Each path is a new rotation, seen through one point. The rows after it are directions, each followed by how far the rotation turns it, in degrees each step (0 if it stays put).
Each turn is a multiple of 5 degrees from 10 to 175, or 0.
Each row of a path follows its step; steps can be skipped.
Rotation 1:
step 0: 12.3  -10.2  4.3  22.9  8.6  3.5  -21.6  -0.4  -14.9  19.8  -18.0  17.8  -2.6  -20.8  -24.4  -4.2  -8.3  -15.5  -26.8  -10.1  -6.5  16.0  -25.9  21.2  19.0  -45.5  -16.6  0.7  -35.3  17.8  11.0  -2.5  30.2  -2.7  -14.7  26.1  -14.2  -9.8  -30.0  28.3  15.2  -38.7  21.2  24.0  4.8  -41.8  2.8  -29.5  -32.4  -1.4  -1.7  -17.4  22.5  17.5  6.4  -9.3  19.9  -5.3  15.7  1.5  -0.6  -25.9  -43.9  11.4  -10.5  5.9  -21.3
step 2: -17.1  -5.3  -2.4  8.6  -42.7  20.6  31.7  -13.6  13.2  15.4  22.7  17.4  28.1  8.1  -29.3  -31.6  18.8  12.5  3.8  -41.2  27.6  -1.1  -8.5  18.2  4.1  -21.7  11.0  1.9  -6.1  20.3  7.5  19.6  -30.9  -22.6  38.4  -16.0  36.9  -24.2  2.0  9.8  -7.1  -15.8  40.8  18.3  22.2  15.0  8.5  -7.5  18.7  16.6  -28.8  -3.0  -9.4  -4.5  22.0  -20.2  -3.5  -26.4  25.1  -3.5  6.1  -3.5  21.0  10.0  5.4  -7.7  -0.9
step 3: -13.4  15.1  -9.2  22.5  -24.3  -9.1  14.4  -20.8  7.7  -8.1  31.4  30.2  -7.1  -13.1  10.4  -11.9  5.7  21.7  11.1  -16.8  -12.3  -22.3  -30.2  7.5  -3.3  -6.5  8.2  -17.0  5.1  -41.5  8.5  4.6  -33.3  7.0  -1.6  -13.0  3.4  0.8  39.7  6.0  -30.0  -14.5  16.6  -32.8  -25.0  -5.6  -2.7  -17.2  2.7  10.9  -27.6  -21.4  -5.2  2.3  9.6  -5.6  27.8  3.6  -28.8  -53.5  10.4  -29.4  36.1  -21.9  3.4  34.1  -14.5
step 4: -0.9  -11.4  -9.8  -33.9  -0.3  -16.0  10.6  -19.7  -4.8  -39.6  -10.1  -3.1  -4.9  3.5  18.5  -11.9  46.7  18.7  31.3  6.7  -36.8  -20.4  -23.1  -6.9  7.5  -20.2  -7.4  -17.1  -10.7  7.2  -13.4  -24.2  -33.0  -18.8  -6.3  6.3  2.5  -18.2  -21.1  9.9  19.7  -14.6  1.9  -1.8  -30.7  -21.3  26.8  -29.1  -24.9  40.0  -29.4  7.7  -44.4  -18.3  6.4  2.9  24.1  7.3  -8.8  -17.6  -7.5  0.6  -11.8  -7.8  -37.5  4.6  17.1
step 6: -26.9  -14.8  19.3  6.9  22.9  -15.4  1.6  -13.1  -30.1  -13.7  11.6  -8.8  34.4  1.4  4.3  5.8  25.0  -28.5  -27.8  -35.0  0.3  19.0  -50.0  24.3  -17.1  32.4  -11.0  -4.1  11.5  -1.1  10.1  -14.2  12.5  13.5  -5.7  19.9  -8.5  -4.2  -33.1  9.6  37.7  3.3  15.9  30.8  26.8  12.4  23.0  -11.1  49.3  20.5  13.0  5.5  -13.6  5.9  -1.9  -28.3  -9.7  36.5  -5.6  -4.9  -3.3  6.0  -14.9  -2.8  23.3  12.6  4.7
step 8: -13.5  29.3  7.3  22.4  -3.3  2.8  11.7  1.3  -26.1  40.4  18.1  -16.6  -23.5  -21.7  -20.4  -0.4  26.5  2.1  -33.9  -28.0  45.3  -0.5  -7.5  4.5  17.9  5.7  -22.1  8.8  -21.3  18.2  10.2  -30.6  -3.8  12.0  -0.3  -5.5  -16.2  -15.8  6.1  -15.6  -26.6  -26.9  1.0  -23.7  10.4  -14.8  3.3  -19.7  -38.9  -9.1  -10.6  -7.3  -31.5  -21.6  16.4  -23.9  17.6  16.4  -19.9  -15.5  -32.0  -4.7  0.2  -25.5  -12.3  -35.2  -15.0
step 11: -9.9  -13.8  9.3  39.9  14.8  5.7  17.4  -3.8  30.7  -13.6  -11.1  10.2  14.4  18.9  -5.2  8.0  4.2  -4.9  12.6  -29.0  -26.5  53.9  -35.2  16.8  -1.2  0.7  39.0  -13.5  2.4  -20.2  -4.2  -3.7  6.8  18.8  6.7  17.4  16.4  10.1  0.8  20.8  -17.9  14.4  -4.7  28.6  -18.8  -53.1  -12.8  11.3  22.4  -2.3  -27.3  8.5  -13.6  -15.5  0.9  2.4  7.8  -18.0  -21.7  -44.3  13.6  -12.0  -33.0  4.6  -23.6  9.6  -1.8
step 12: 6.0  28.8  1.8  -2.2  -29.9  13.6  7.2  36.1  13.3  1.7  8.5  27.8  -1.2  -14.2  -13.0  -12.7  25.4  -41.1  6.2  7.4  11.8  10.8  -16.8  48.4  -34.3  -8.2  26.8  -26.7  -37.1  5.9  -9.4  -6.4  -28.4  0.6  26.1  19.0  24.7  -6.2  -12.6  23.3  7.0  0.6  15.7  43.8  -30.2  -8.5  10.6  -39.4  -5.0  7.4  -1.3  5.8  -7.9  -32.0  -13.6  0.4  -11.4  27.7  -18.8  -5.2  -3.1  3.2  0.0  21.9  -18.0  0.0  -3.2
step 14: -53.3  -1.9  11.3  -31.5  1.4  -46.8  -25.0  -1.2  -13.5  2.1  35.0  16.6  6.1  1.6  -3.9  6.2  10.1  -9.8  -1.9  -13.7  23.2  2.7  -24.6  0.3  14.2  -11.9  1.4  2.1  0.0  1.6  -8.3  2.8  -30.4  -12.0  3.3  -12.4  -0.2  -3.1  5.5  -12.0  30.8  -6.6  15.7  -26.4  8.1  16.4  68.7  22.2  -13.7  15.1  -34.2  20.3  2.8  -9.8  32.1  -2.5  -7.9  19.3  -10.4  11.0  8.0  -26.3  1.1  -6.4  -24.7  18.7  35.5
3.5  -3.0  -13.9  9.4  -1.0  -9.4  3.4  4.7  8.7  -4.7  -1.7  7.0  -3.0  -1.5  2.2  0.7  -5.3  4.1  -2.0  2.3  0.9  -0.4  -4.7  1.7  4.2  -1.0  -1.0  -2.9  -3.7  -4.4  3.8  5.5  4.1  8.8  -6.8  -1.2  -0.4  2.9  -1.9  -3.9  -5.0  7.5  -4.6  -4.1  -6.0  9.7  -0.5  6.2  3.1  4.3  1.7  -0.2  2.5  -7.2  4.0  1.8  -1.7  -10.8  -1.9  -0.1  -3.2  -8.8  -5.7  6.9  4.8  1.3  -1.1
170
0.1  -0.4  0.3  -5.9  3.3  -7.5  -4.3  -1.9  -2.6  -6.5  9.7  -11.9  -15.0  2.6  6.4  -2.4  -4.1  -1.4  -1.7  -3.5  3.5  -5.6  -0.5  2.8  -4.0  -5.9  -1.2  -8.2  0.0  7.7  0.2  -1.2  -4.7  3.9  -1.1  -2.1  2.3  -0.2  4.3  4.4  -1.2  9.7  -0.4  5.1  2.6  -1.1  4.5  0.5  6.6  -4.8  7.6  -1.7  4.2  -3.5  0.0  -6.7  5.6  6.4  -2.5  1.9  4.9  1.0  -9.3  5.3  -1.1  3.9  5.4
45
3.4  -4.3  -0.4  -7.8  0.0  3.6  -3.5  -9.7  5.0  -2.2  2.7  3.0  -8.2  -4.1  -4.6  -1.9  3.8  3.4  7.4  -7.3  1.6  -4.0  -3.4  -5.3  -11.7  -4.8  4.3  12.7  6.7  1.4  2.5  1.4  5.5  3.6  -13.5  4.3  4.5  -4.8  -4.5  -3.2  -1.5  -3.2  4.0  0.6  -4.4  5.5  -0.3  -8.6  0.8  5.7  2.8  -4.1  2.4  6.9  6.2  -6.4  0.5  -3.7  4.1  -2.1  0.0  -1.8  1.5  -1.7  1.3  -0.5  -1.6
20
2.4  7.5  -1.0  3.6  2.2  8.3  -4.3  4.7  -3.5  3.5  -2.3  0.6  -1.2  8.1  -2.9  2.3  5.6  1.7  1.8  -3.8  6.8  -1.3  -1.3  -11.2  5.8  2.7  2.0  -5.1  -0.2  0.1  0.4  -0.4  7.5  19.6  -1.7  0.2  2.8  -0.5  0.5  6.0  -7.2  -4.6  -7.2  3.3  10.4  -4.7  2.5  -2.4  -2.9  3.6  8.0  0.5  4.4  -3.8  -3.6  2.5  -1.4  -1.8  7.4  4.2  -2.1  1.2  -3.0  -7.2  -1.3  2.5  1.1
35
-5.4  3.0  3.7  5.1  1.3  -2.7  7.1  1.0  8.9  6.1  3.0  -6.5  4.9  -2.8  -0.4  5.4  -1.3  8.8  -5.0  9.0  2.8  1.3  -9.5  -3.7  -0.3  1.2  0.8  2.1  2.2  12.6  3.5  -4.5  1.6  0.3  -2.0  -10.6  1.7  -0.7  -3.8  3.2  2.6  -6.2  2.8  -4.1  -3.6  -1.8  -0.9  -5.5  0.8  -7.4  1.7  -5.3  12.7  2.3  0.6  5.9  6.3  -0.8  3.2  -1.8  0.0  0.7  -2.6  2.1  4.3  -9.4  7.9
45
5.2  -1.0  -5.2  -3.8  10.0  -3.7  -1.6  2.0  2.6  2.2  -9.4  2.0  5.1  -1.6  -3.0  1.9  -2.2  1.5  -7.0  3.7  -5.2  -6.1  -5.4  -3.1  -3.3  -7.9  -1.7  -1.3  2.8  3.3  -2.5  -0.3  -5.8  4.5  3.7  5.6  1.3  2.1  6.9  -11.3  -7.1  -3.0  2.3  -6.9  -0.8  -8.4  7.9  -10.4  5.0  -7.8  -3.7  1.4  -4.5  1.1  4.0  -1.7  -1.7  4.3  3.0  12.7  -6.8  0.5  -0.3  2.3  0.1  4.7  -2.4
80
2.2  2.1  3.6  -6.8  2.0  -5.0  3.2  4.8  -5.0  2.2  11.1  0.5  2.9  2.4  -4.7  -2.3  -1.3  -0.8  -6.7  2.1  -10.2  -9.7  -5.0  3.3  -1.8  5.4  3.6  6.4  1.7  -2.9  -7.0  3.3  1.0  1.8  -2.3  -0.8  -8.8  4.6  -0.7  7.5  -7.4  -1.7  6.0  3.4  4.1  1.4  -0.3  6.1  6.9  3.0  1.4  3.2  -2.9  -7.7  8.3  2.7  -0.8  -3.2  12.2  3.1  8.2  0.1  7.2  1.5  3.4  -6.8  -0.1
95
4.7  -2.4  -3.5  -0.1  3.5  -3.7  -0.2  3.6  5.5  3.3  4.1  -4.2  2.1  -7.2  -8.9  -0.1  -10.5  -12.2  5.1  -5.7  -6.3  4.2  3.5  5.5  -3.7  9.9  -1.5  -1.2  -4.1  -7.2  7.3  -7.5  5.5  6.0  1.8  1.4  6.2  -1.4  -6.9  3.8  5.7  -4.0  2.2  1.0  -3.2  -3.6  2.3  -4.8  1.7  1.6  -0.1  -3.9  -3.3  1.4  -9.3  -0.1  0.1  1.8  1.0  12.2  5.2  -4.6  -4.6  0.4  1.6  -3.6  4.1
60
